Each path below is one point turned by a fixed rotation once a step. After each direction that follows a path, write how fast that rotation turns it, in degrees per step (0 if it stays still).
Each turn is a multiple of 5 degrees from 10 to 175, or 0.

[ 46 -14  13 -11 -16  10  28 -10]
[  8   4  10 -26  -8  -7  26 -45]
[-12 -10  26 -28  26   0  38  -5]
[ 26 -22  11  -8   3  30  40   9]
[ 26 -13  14  -3 -29   0  38 -27]
[  8  -6  31 -37   0 -29  27 -24]
[ 12 -10  14 -34  32  19  38  -5]
[ 11 -21   2  -3  -7  28  48 -15]
[ 13 -14  32  -2 -32 -22  33 -14]
[ 25  -7  29 -41  17 -13  21  -7]
[  9  -4   1 -27  18  37  40 -30]
[-10 -20  13   4 -12  10  54  -8]
[ 36 -20  39 -10 -10 -25  34   5]
[ 36   0  13 -41   0   7  18 -26]
[-18  -4   1 -28  10  12  43 -35]
Directions:
[-14 -13  -6  19   4  23  20  18] -> 90
[ -5 -21 -22 -26 -14  -9   1  13] -> 0
[ 23  -2   8 -11  22   5  -8  27] -> 110

[-20 -18 -33 -24 -44 -23  20   4]
[ 28  19 -28  21  20 -12 -11  58]
[ 43 -26  30 -23  10  23 -29  -5]
[-35  14  33 -35  35  -5  29  -5]
[-18  11  19  61 -24 -14  -5 -21]
[  0  -2 -49 -28 -45 -24 -18 -27]
[ -5   8 -48   7  31  31  -3  44]
[ 49 -19  37  -5 -11  33  24   7]
[ -8 -16  29 -22  33 -47  26  -8]
[-32  16  29  36 -15 -16 -45  11]
[ 19  41 -30 -25 -18  17 -19 -47]
[-26 -16 -39   9  33  44  16   2]
[ 20 -14  23   9 -47   9  38  34]
[ 35  -7   4  -5  24 -65   2   8]
[-27  -9  29  -4  17   8 -63  16]
Directions:
[  8  12 -16 -10   4   2 -37  10] -> 85
[  5 -29 -10 -12  10  -8  -7 -27] -> 130

[ -4 -12 -21 -33  -8  -5 -36  54]
[-32  -8  27  -1  47 -19 -36  -2]
[ -7 -29  37  46  16  16  31  12]
[ 25  10 -14 -13  17   2  64 -13]
[ 12  34 -29   9 -16 -15  -6 -59]
[ 26   9 -18  22 -49  18 -30  19]
[  0   9   7 -51   6   0 -38  36]
[-48 -10  49   2  16 -18 -15  -7]
[-16 -46  12  24  -2   2  51  16]
[ 18  -6 -42 -20  27 -21  38 -20]
[ 18  18 -22  32  -1   2 -24 -41]
[ 41  21  -2   6 -23  42 -22  27]
[-10  34  35 -51   2  -7 -19  21]
[-54 -12  40  12 -23 -29  -3  -2]
[ -2 -50 -21  -3  -3 -16  40  31]
Directions:
[ -7 -10  10  37 -17   8  -7  -5] -> 125
[-10   6  34  -9   4  18  17  -3] -> 70

[-10   5  21 -27  24  12  23 -33]
[ 34 -26  17 -31   0  -7   0 -29]
[ 13 -23 -46 -12  18   3  15 -18]
[ -5   7  -6 -21  19  52  13 -16]
[ 30  -6  18 -45  10  22  -1  10]
[ 31 -14 -27 -18  40  -6   6  19]
[ -9  15 -11 -10  46  10  10 -27]
[ 22   7  29 -28  21   4  -6 -34]
[ 47 -13 -29 -12  16 -13 -17 -17]
[  5  15 -40   6  23  30 -10 -21]
[ 15  19  12 -19  15  46 -16  -7]
[ 47   1   0 -14  25   5 -18  20]
[ 11  24 -27  16  46  -3   3   8]
[  4  37  19   7  34  14  -6 -26]
[ 51   8  18   4   2  -9 -22 -22]
Directions:
[ 10   0  38 -17 -12   4 -10  -2] -> 110
[-4  5  4 -7 11 15  7 40] -> 55

[ -5 -66 -46 -13  13   8 -11 -15]
[-26 -15  17 -27  37  36  35 -28]
[-10  53  18 -17   9  47 -23 -18]
[ 16  19 -41  24  -4  14 -49 -34]
[  6 -19 -66  20  21  -8  33 -16]
[-29  20 -19 -32  15  25  49  28]
[-29  11  -5 -28  -9  46 -45  21]
[ -2 -42 -16   1  21  11 -54 -35]
[  2  -5  -8 -10  35  12  34 -60]
[-1 55 -4 -5  2 54 26 -9]
[ -1  32 -47  24  -5  27 -43  20]
[-18 -30 -67   2  24 -17 -10  -2]
[-29 -24 -16 -51  20  18  45 -15]
[-14  10  22 -37   0  69 -16   3]
[  6  -3 -13  25  22  24 -65 -29]
Directions:
[ 15 -14   2  -4  -7  17  36  -1] -> 95
[ 19  25   3  20   2   3   3 -25] -> 60

[-30 -25  10 -44  -8  33  11   9]
[  7   3 -23  51 -40 -17   4 -29]
[ 10  18   8 -22  57  -6  -9  11]
[-22 -43  14  -5 -41  24  -8   4]
[  7  46 -30  25   6  -4  23  -8]
[ 23 -43  14 -30  35 -21 -11   6]
[-33  11  10  18 -41  37 -20   7]
[ 22  23 -22 -13  13 -20  53 -14]
[  1 -38   7   5  20 -13 -53  14]
[-25  34  14 -15 -25  43  22 -18]
[ 32 -21 -17  28   6 -43  31  10]
[-10   6 -11 -27  26  24 -57  -5]
[ -9  -3  36   4 -36   9  46 -26]
[ 20   8 -49  21  17 -18 -11  35]
[-18  -7  26 -49   6   9 -25 -44]
Directions:
[  4  -4   3 -35   3   1  23 -15] -> 155
[ -8  10  13 -11 -27  -3   7  28] -> 120

[ 46 -34 -10 -12   5  -7  37 -37]
[  3 -25 -40 -28  11  23  -3 -52]
[-23  -8 -49 -24  33  23  24   4]
[ 12 -14 -13   2  64   0  31  15]
[ 29 -30   0  33  34  33  16 -23]
[ 29 -22 -28  -6 -14  49  40 -23]
[ 21 -17 -37 -50  10 -12  36 -24]
[ -8 -27 -31 -18  59  -7   1 -33]
[-14  -4 -26  16  50  51  13   2]
[ 32 -12  -7   9  25  30  58  22]
[ 50 -30  -8  -3  20   1  32 -37]
[  6 -20 -42 -23   3  34   4 -51]
[-14   4 -52 -38  27  13  29  -5]
[  9 -18 -22  -2  72  -7  19   5]
[ 18 -25  -5  37  37  45  10 -19]
Directions:
[ 16  -8   9  -5  15 -37   7   1] -> 110
[ 20 -17 -13 -13   1   8 -22  22] -> 0
[17 -3 18 30  5 13  9 16] -> 70

[-24   3 -49   0  28  11   4 -40]
[-31  -3  -9 -54  23  17   1  12]
[ 21  33  19 -11  22  49  17  11]
[-15  -9  -3   6  12  16  62 -34]
[ -1 -18 -17 -24  37 -25  37  32]
[ 24  39 -48   0  14  15   7  22]
[-25 -17 -46   3   1  50   5 -21]
[-30 -15   2 -26  67  17 -11   7]
[  3  55   5 -27  25  15  20 -20]
[-12  -6  -6 -24 -17  26  65  -4]
[ 14 -23   1  11  48   4  31  36]
[ 11  23 -47  11  39  -9  11 -11]
[-29  -6 -52 -35  -5  24   8  -1]
[  2   3   4 -24  40  59 -14  23]
[ -5  24  14   6  32  29  31 -47]
Directions:
[ -8  16  -8 -22   6 -34  -2  -5] -> 100
[  4 -10 -38  13   2  -6 -14   9] -> 60

[  7  11 -39 -34  13   8  26 -40]
[ 31  14 -18 -25 -14  41  19 -38]
[ 22 -18  -7 -17 -43  45   0 -11]
[-14 -38 -20 -32 -39  18   7  17]
[-23 -27 -31 -48  -9 -13  23   1]
[  1   1 -36 -44  12  -6  28 -34]
[ 27  14 -11 -29 -10  24  23 -47]
[ 29 -15  -9  -6 -38  49   3 -23]
[ -9 -36 -15 -23 -49  30   2  11]
[-29 -23 -30 -50 -25  -9  12  10]
[-12  -3 -28 -54   9  -5  26 -23]
[ 26   8 -13 -32  -2  16  34 -50]
[ 32 -16 -10 -10 -26  44  18 -32]
[  0 -32 -25 -15 -50  32   3   3]
[-25 -17 -34 -44 -26   3   7  18]
Directions:
[-11  -1 -14 -12 -23  13  24 -17] -> 0
[-12 -33 -10  14 -13   2  -7  17] -> 70

[ 43 -20 -11 -22  15 -23  30  24]
[ 15   0 -22 -26 -32   0 -29  43]
[  9 -20  33   9 -32 -25   7  24]
[-27 -49  -7 -20 -16   8   6  29]
[ 39 -22 -12  20  -3  22  24  37]
[ 13   2  18 -44 -30  22   0  22]
[ -9  -1  33  31 -33  24 -15  32]
[-22 -28  35 -14   9  27  33  12]
[ 8 -8 -3 12 15 55 -7 29]
[ 18  29  47 -26  12  20   7  16]
[-33  15  30  -2   9  18 -35  22]
[ -7 -18  40  25  47   2  17   3]
[  5   1 -13 -36  49  16 -12  19]
[ 43  22  24  11  24 -11 -25  26]
[-23  -3  32 -34  12 -37 -21  16]
Directions:
[ 26   5 -24 -11  15  17  11   4] -> 90
[ 18 -28  19  -9   6   9 -19   4] -> 0

[ -7  37 -37 -11  49  -6 -28  31]
[  9  18  28 -16  57  17  23  35]
[-18  58 -27  11  10  29  33   5]
[-26  28  -4 -33  18 -30  27  37]
[ 13  41  29 -30  -1  28  37  -5]
[  0  57 -31 -34 -20  -6  -7  -3]
[ 25  21  21 -52  24 -17 -13  20]
[ 32  42  -4 -15  21  43 -15 -14]
[ -2  39 -38 -15  38  -8 -24  29]
[12 15 22 -8 53 19 25 27]
[-15  55 -27  10   6  28  29   4]
[-26  29  -3 -35  20 -22  28  34]
[ 16  37  30 -34  -4  27  40  -3]
[ -7  58 -29 -34 -21  -4  -8  -5]
[ 20  19  22 -53  25 -10 -14  19]
Directions:
[ 34   0 -12  10  -9 -12  14  16] -> 0
[  7  -7 -10  19  31  11 -20   8] -> 45
[ 17   2  14   9  -3  32  12 -17] -> 135

[-29 -38   3  20 -25 -32  17  40]
[-23   9  -2  42  53   8 -15  -9]
[  0  10 -26 -53  20  21  46 -17]
[ 29 -15  19 -24 -32 -29 -37 -45]
[ 15  21  21  35 -25 -34  21  47]
[-16 -30  18  29  26  54 -16  24]
[-12  36 -57 -13 -16  28  -2 -16]
[ -7 -41  -3 -40  -4 -56  -9  -9]
[  9  52  41  21  17 -26  -5  -5]
[  5 -21  25   4  -8  52  48   8]
[ 27 -14 -39  23 -22  26 -36 -30]
[  2  -3 -36 -18  -7 -42   3  50]
[-32  16  43 -12  34  -6 -39   2]
[-28  35   6   1 -18  18  53 -24]
[ 24 -62 -15  15  -2  -7   6 -47]
Directions:
[  1 -14  12   8  10   5 -34 -21] -> 160
[ -6  14  28 -17 -17 -16 -12   8] -> 85
[  4 -14 -15  12 -18 -33  -3  -6] -> 100
[-10   7   6 -10  18 -17  18 -29] -> 65

[-26  30  16  12  46 -38 -22  11]
[-13  22 -42 -18  27  18 -46  11]
[ 17 -29   5 -26  13  54 -29 -21]
[ 19  -6  33  29  15  18   5 -51]
[ 31  21 -28  25  27 -34  29 -32]
[ 20  35 -15 -53  25 -11  24  18]
[ -5  43  25 -30 -16  43   3   9]
[-14   6 -10  27 -41  50   6 -26]
[  5 -40 -20   8  -7   6  58   1]
[ 21 -10  31   6  -5 -32  41  40]
[ -7  40   7  13 -34 -32 -13  34]
[-35 -12 -32 -24 -48  -6 -26   7]
[-34 -49  19 -12  -3  16  -2  -3]
[-12 -25  23  58  30  -7   0   5]
[ 28  -6 -34  24  23 -41 -25  22]
Directions:
[13 17 -8 -1 15 -1 -6 36] -> 80
[-14  -8   2   6 -30  -7  14  24] -> 25

[ -1  43 -32 -20 -36  14  -8 -14]
[-23  -9   6 -11 -12 -52  34 -19]
[ -1 -58 -23  30  -7   1   3  28]
[ -8  31  16  43  47  11 -18   7]
[ 11  24  -2 -49   9  43  21   2]
[ 40  -7  26 -27 -15 -39 -11   7]
[-19 -25 -13  12 -30   4 -48 -23]
[-20   6 -39  18  34 -29  24 -25]
[ 14  -1   2  33 -15  28  49  12]
[ -7   6  28 -12   8 -16 -19  51]
[ -7 -24  21 -22  26  31 -29 -28]
[ 49  23 -41  -8  -8 -12 -14 -19]
[-23  16  15  12 -53 -13  20 -20]
[-35 -33 -21  -4  14 -26  13  32]
[ 17 -18  17  49  36  27   3  -5]
Directions:
[ 28   2   3  26 -19   2 -10  11] -> 120
[  7  31  -3  -7 -12   4  29   0] -> 95
[ 13   3  -3 -23 -18  -9 -19 -24] -> 65

[ 42  11 -12  30  -5  16 -26  39]
[ 41 -14  32   9 -31 -19  11  23]
[31 30 -8  0  1 -5 50 32]
[ 17 -14  22 -38  21 -40  30  11]
[ 23  -8 -15  -4  64  14  11   8]
[ 13 -52  -4   6  29 -30 -22   5]
[ 22   0 -12  66  28   0 -10  -8]
[  9   8   9  26 -14 -58 -28  24]
[34 48 32 13  7 -3 -5  6]
[ 37   7   8 -32  -6 -15 -17  42]
[ 56 -15  21   0   9  33  24  14]
[ 20 -32 -32  -3   5 -22  33  30]
[ 18  -7  15  24  27 -24  46 -20]
[ -1  13 -26  -5  42 -49  -8  11]
[ 23  -2  34  10  41 -16 -35 -25]
Directions:
[ -6 -17  -9 -15  20   0  32  -5] -> 45
[  9 -34  -8  11  -5  23  -9   6] -> 70
[ 39   0  -8   4  12 -18   0   1] -> 0

[-27  12  -1 -32   5  11 -32  58]
[-13 -18  19 -32  51   7  23  38]
[ -8   4  -3 -45  26  52 -39   8]
[ 10  30 -24 -21  47  32  33  23]
[-58   8 -29 -23   9  39   9  -2]
[-19  20 -38   0  22   4   4  65]
[-47 -44   6 -10  37  14   4  24]
[  7  -4 -15 -10  37  40 -41  36]
[-6 -6 -9 -2 64 42 25 -4]
[-35  22 -37   5  24  51 -24  -7]
[-28  13 -38  31  40   4  28  30]
[-61 -25  -5  16  23  21 -26  16]
[ 10  -8  -1  29  56  13 -29  50]
[-23 -21  22  15  59  39  -7 -18]
[  7  42 -26  26  32  40 -32  -6]
Directions:
[ 10  -5   4   6  18 -13  37   6] -> 155
[  0  -3 -20 -11  16 -30 -13 -15] -> 0
[ -9 -23  14   4  -3 -18 -12  27] -> 65

[-23  18  46  20  20 -40   0  -7]
[-38   7  50  11   2 -26  -5  -8]
[-43 -12  46  14  -8 -11  -4 -25]
[-36 -25  27  23   1 -11  10 -39]
[-15 -12  11  37   2 -35   0 -39]
[ -5   0  18  39  -2 -39 -20 -23]
[-11  -3  23  31 -10 -34 -43  -9]
[-18 -27  26  25 -15  -9 -44 -12]
[-19 -46  11  27   0   1 -36 -18]
[ -4 -38   1  40  15  -3 -33 -26]
[  8 -26  -4  35  33 -18 -38  -9]
[  7 -13   8  31  27 -25 -48   9]
[-20 -17  26  17  33  -6 -44  18]
[-20 -26  34  13  38  11 -24  12]
[-22 -35  21  17  47   9  -3  -6]
Directions:
[ 18  26  -5  10   4 -27  -7  11] -> 65
